Some points, each followed by its number:
[30 42 39 36 24 26 28 30 13 26 25 17 29 14 16 16 14 16 18 22 20 42 32 65 12 14 15 16 43 26 19 10 30 22 34 27 27 47 20 15 29 26 40 11 19 37 32 11 20 19 36 20 18 23 17 27 38 51 33 27 21 26 46 35] 0
[27  9 14 10 16  9 10 22 43 22 20 24 16 23 24 19 34 60 34 39 35 22 11 12 44 45 39 47 15 15 23 83 11 16 22 12 17  9 33 16 12 11 19 45 22 12 15 96 44 60 19 21 59 39 36 10  9  9 21 35 33 24 11 10] 1
[43  5 33 26  6  8 11 47 83 22 66  6  5 23 14 20 33 41 21 44 11 15 21 31 27 16 25 26 24 26 11 17  9 54 28 33 21 26 72 13 26 13 29 25 28  4 56 17 19 56 35 16 14 39 48 21 17 34 24 28 20 17 18  7] 2
[40 13 18 11 30 15 15 34 44 33 50 13  8 33 29 27 17 43 17 19 12 31 22 38 57 20 28 24 60 24 25 22  5 22 42 32 21 12 30 18 54 15 26 26 48  9 32 43 18 21 51 23 13 21 34 15 21 10  8 18 24 34 46 12] 3
[ 23   4  17  53   7   8   9  38  26  16  36   9   5   9  14  13  36  26  47 101   6  14  26  35  26  12  34  15  21  10   3  19  18  51  34  57  24  29  75  12  11  12  61  18   7   5  65   7  28  82  55  10   9  33  45  18  29  34  38  30  26   7  21   5] 4
[27 70 34 13 26 18 22 18 15 14  8 89 59 39 10 13 17  7  8  8 57 77 30 18  7 49  6 21 16 27 45 24 23  9 28  6 18 30  5 41 11 30 12  9 42 58 14 19 22  7 28 31 35 15  6 18 29 30 10 27 21 55 15 84] 5
[ 80  65 118   4  19  54  41   5   2  12   9  10 120  66  12  12  33  18   3   5  19  22   3  29   3   4   7  77  38   3  70  18   3   4   2   2  46   5   5  44  27   7   3  34  23  14   3  23  23   5  15 127  40  36   3   3  17   7   3   3  23  16   7  37] 6
[39 18 75 33 24 15 37 43 23 15 16  7 16  7 20 21  6  7  6  7  9 22 38 53  4 16 13  8 35 22 18  2 24 15 36 30 87 58 13 56 56 36 15  4 42 21 21 11 16  9 11 19  4 15 15 24 54 95 25 15  9 99 36 32] 7
[  6  16   3   6  26   7   2 127  17  10   8   7   6  21   1   9   2   5  29  83  99   3  47   2  49  42   9   3   1  53   5   4  19  16   8  23   3 127   5   1  27   5  16   6   7  49 100   2   1  13   2   3   7   7  16  30  11  46  26 100   1  10  23   8] 8
[28 62 21 15 27 28 36 26  7 15 32 21 47 27 30 35 32 32 13 12 22 21 12 18 27 20 28 39 34 17 35 26 14 15 10 27 43 12 14 40 32 17 13 38 38 36  9 41 36 11 26 39 22 45 15 20 35 13  7  9 40 38 28 47] 9
[ 51  33  58  13  19  14  10  29  37  11   5  33  52  32  12   7  34  11  23  40  82  16  26   4  13 104   8  37   6  11  59  59  17   8  10   7  24  27   9  31  18  17  14  21  15  45  14  29  12  18  13  32  66  18  13   8  32  19   9  54  10  71   3  44] 10
New points follow, each followed by the numbers of its three nearest points above, smallest number first.
[19  4 24 18  7 12 12 20 70 52 32 15  7  9 18 38 26 30 35 40 13 26 15 30 21 15 42 24 22 27 10 26 20 59 38 17 21 26 70 22 16 15 19 27 22  5 42 23 24 81 15 20 26 27 39 23  9 32 83 23 25 18 19  7] ~ 2 3 4
[38 42 34 19 14 77 11 15 20 15 10 23 66 22 16  9 96 11 33 31 63 24 34  8 16 23  9 29  8  9 40 36 19 13 13 14 22 28 13 28 29 13 24 27 12 45 23 20 21 19 21 66 66 17 12 10 25 14 11 51  9 48  7 35] ~ 5 9 10
[ 56  13  30  12  10  16  12  22  17  22  13  16  23  15  13   7  47  66  67  54  41  18   8  15  26  34  30  58  14   9  47  52  16  16  14  11  18  10  39  16  13  12  43  24  10  11  27  40  38  41  12  17 110  68  22   5  22  16  20  40  23  25   5   9] ~ 1 9 10
[ 4 29  7 49 37 17 44  7 10 12 47 90 25 15 26 41 14 36 12 17 18 11 16 24 40 19 35 19 29 77 17 20 53 32 10 25  7 14 19  9  4 31 22 42 36 26 10 22 17 20 17 12 19 21 40 46 16  9 27 11 95  7 63 29] ~ 0 3 9
[ 8 18 10 38 18  8 14 40 44 15 20 26  9 18  8  9  7  8 39 28 26 23 85  9 27 50 11  4  8 62 15  5 66 26 55 36  4 88 14  4 11 63 53  3 12 42 65  5  8 12 11  3 15  8 20 62 26 50 34 94  9 19 25 19] ~ 0 2 8
[  7  22  18  21  63  14  33  18  34  14  11 112  26  30  20  25   8   7   5   5  35  26  54  14  10  69   8  11  18  89  38  17  38  11  32  12  17  23   8  36   9  38  13  12 100  42  13  23  11   7  28  12  13   7  15  39  14  17  17  28  24  43  21  71] ~ 0 5 9
[  7  64  14  18  39  17  50  17   4  13  20 105  51  17  11  37  14  16  12   8  25  30  28  30  13  27  13  17  20  43  40  28  51  12  20  16  14  18   9  28   6  30  13  24  55  52  10  17  12   7  31  13  25  30  14  63  10  22  22  13  59  20  39  74] ~ 0 5 9
[  3   5   3  30   9   5   9  11  49  19  52  61   4   5  24 127  10  14  15  22   8  14  14  20  36   8  79   9  10  83   3  12  25  80  24  17   4  23  49  26   5  12   5  37  14   5  16  15  27  65   5   8  12  15  34  69   4  23 123   7  58   4  52   7] ~ 2 3 4
[65 76 34 10 32 18 28 30 11 12 22 17 62 67 22 25 22 25  9 13 31 17 12 14 17 26 20 78 33 13 48 20  7 10  8 12 40 14 11 47 42 14  8 38 35 33  8 53 44 10 17 37 34 26 12  9 40 15  4  9 18 37 15 39] ~ 5 6 9
[19 12 15 23 15 32 17 22 28 47 36 12 13 14 43 23 35 54 39 31 17 31 15 30 50 15 46 22 32 20 13 28 26 30 26 53 23 14 52 13 26 25 39 32 14 15 30 23 23 49 27 19 17 17 35 27 23 12 35 24 20 16 30 10] ~ 2 3 4
[35 14  9 23 26 19  6 21 14 26 23 16  8 14 21  8 42 25 89 38  8 32 30 26 62 15 21 18 22  7  5 31 11 27 57 50 12 11 46  7 12  8 96 11  5 12 55 17 83 40 96 11 21 26 28  7 50 15 17 41 13 10 23  5] ~ 2 3 4
[ 12  16  12  18  46  19  11  32 101   8   6  55  15  32  23  13  11   4  15  11  48  10 126   4  15 127  12   8   8  37  22  21  33  10  22  22  16  43   8  29  23  34  22   9  29  61  23  26  10  11  15   9  12   6  32  26  22  23  17  77   5  48  15  33] ~ 0 5 10
[ 19  26  22  14  49 126  15  12  44  40  13  24  35  26  33  30  29  10  12  13  41  22  42  10  26  28  13  21  18  17  28  35  17  12  19  21  38  19  14  50  39  14  11  43  30  46  12  49  13  15  19  60  21   6  22  16  22   9  15  26   9  54  15  29] ~ 0 3 9
[  4  15  15   2  22  14  45  20  18   6   1  69  40 127   1   6  10   5   7   2  51  17  34   5   2  92   2  13   7  19  50  42  75   1  14   3  20  16   3  17   2 127   5  10  93  35   5  13   5   3  71   9  40  15   5  14   1  34  17  27   7  93   3  78] ~ 5 9 10
